The rows below fall into families. The same turns and mirrors carry the whole set onto itself and the rows of a family onto each other. For each named row, which other rows are in its family? Write them in the order they are listed.
These 32 rows form 4 families of 8 rows each.
lum: -.08 -.31 -.10 .24 .02 -.23 .06 -.20 -.15 -.23
kezi: .13 -.09 -.06 .06 -.34 -.19 .09 .25 -.10 -.13
viz: .15 -.05 -.07 .07 -.32 -.21 -.07 .26 .04 -.13
Vepad: .09 -.23 -.12 .29 .00 .12 .25 -.08 -.10 .12
mov: .06 -.11 -.03 -.02 .17 .08 .00 .14 .20 -.27
tubaf: -.25 -.10 -.12 -.01 .07 .05 -.12 -.43 -.03 .08
moziz: -.10 -.06 -.17 .07 -.37 -.10 -.09 -.27 -.29 .17
lokis: .17 -.05 -.09 .00 -.21 -.13 .09 .33 -.06 -.12
beto: .03 -.18 -.18 .30 .01 -.29 .06 -.18 -.08 -.22
Todup: .12 .01 -.01 .09 .26 .03 -.02 .04 .07 -.29
domak: -.25 .02 -.06 .07 .11 .14 -.05 -.38 .04 -.04
guvu: .04 .07 -.07 -.17 -.15 .24 -.07 .03 .02 .26
Suge: -.07 .02 -.02 -.25 -.20 .27 -.14 .05 -.01 .11
zetar: .15 .00 -.04 -.23 -.11 .26 -.15 .02 .11 .10
Donat: -.13 -.22 -.14 .17 .00 -.31 .05 -.12 -.12 -.31
Lisus: -.11 -.18 -.12 -.02 -.47 -.03 -.11 -.20 -.16 .15
bil: .24 -.22 -.10 .27 -.06 .14 .09 -.01 -.16 .14
mul: -.22 .06 -.04 -.19 -.17 -.14 -.22 -.15 .07 -.28
taz: .21 -.13 -.12 .15 -.04 .23 .23 -.11 -.14 .11
saro: .06 -.07 .04 .09 .23 .10 -.02 .19 .07 -.18
pofa: -.18 .07 -.09 -.28 -.14 -.20 -.26 -.01 .01 -.17
Mos: -.04 -.12 -.20 .00 -.45 -.19 .02 -.19 -.18 .15
binit: -.08 -.11 -.15 -.06 -.41 -.15 -.05 -.32 -.16 .11
Dekup: -.04 -.04 -.01 -.01 .30 .11 -.04 .10 .09 -.18
tuda: -.16 -.07 -.07 -.02 .16 .13 -.15 -.39 .02 .06
Lapu: .13 -.22 -.08 .23 -.12 .18 .19 -.09 -.05 .20
selab: -.17 .05 -.04 -.18 -.07 -.23 -.26 -.05 -.03 -.29
nuv: -.24 -.02 -.09 -.09 -.16 -.25 -.32 -.02 .04 -.20
ture: -.14 -.11 -.05 .01 .10 .21 -.06 -.41 -.12 -.02
vara: .22 -.17 -.15 -.02 -.30 -.15 -.03 .26 -.12 -.07
Binam: -.13 -.16 -.08 .33 -.10 -.25 .02 -.17 -.21 -.24
velu: .05 .13 -.01 -.21 -.20 .17 -.13 .05 .06 .16

The rest of the family of Todup: viz, zetar, Lisus, bil, mul, ture, Binam
The rest of the family of Lapu: lum, kezi, saro, binit, tuda, selab, velu

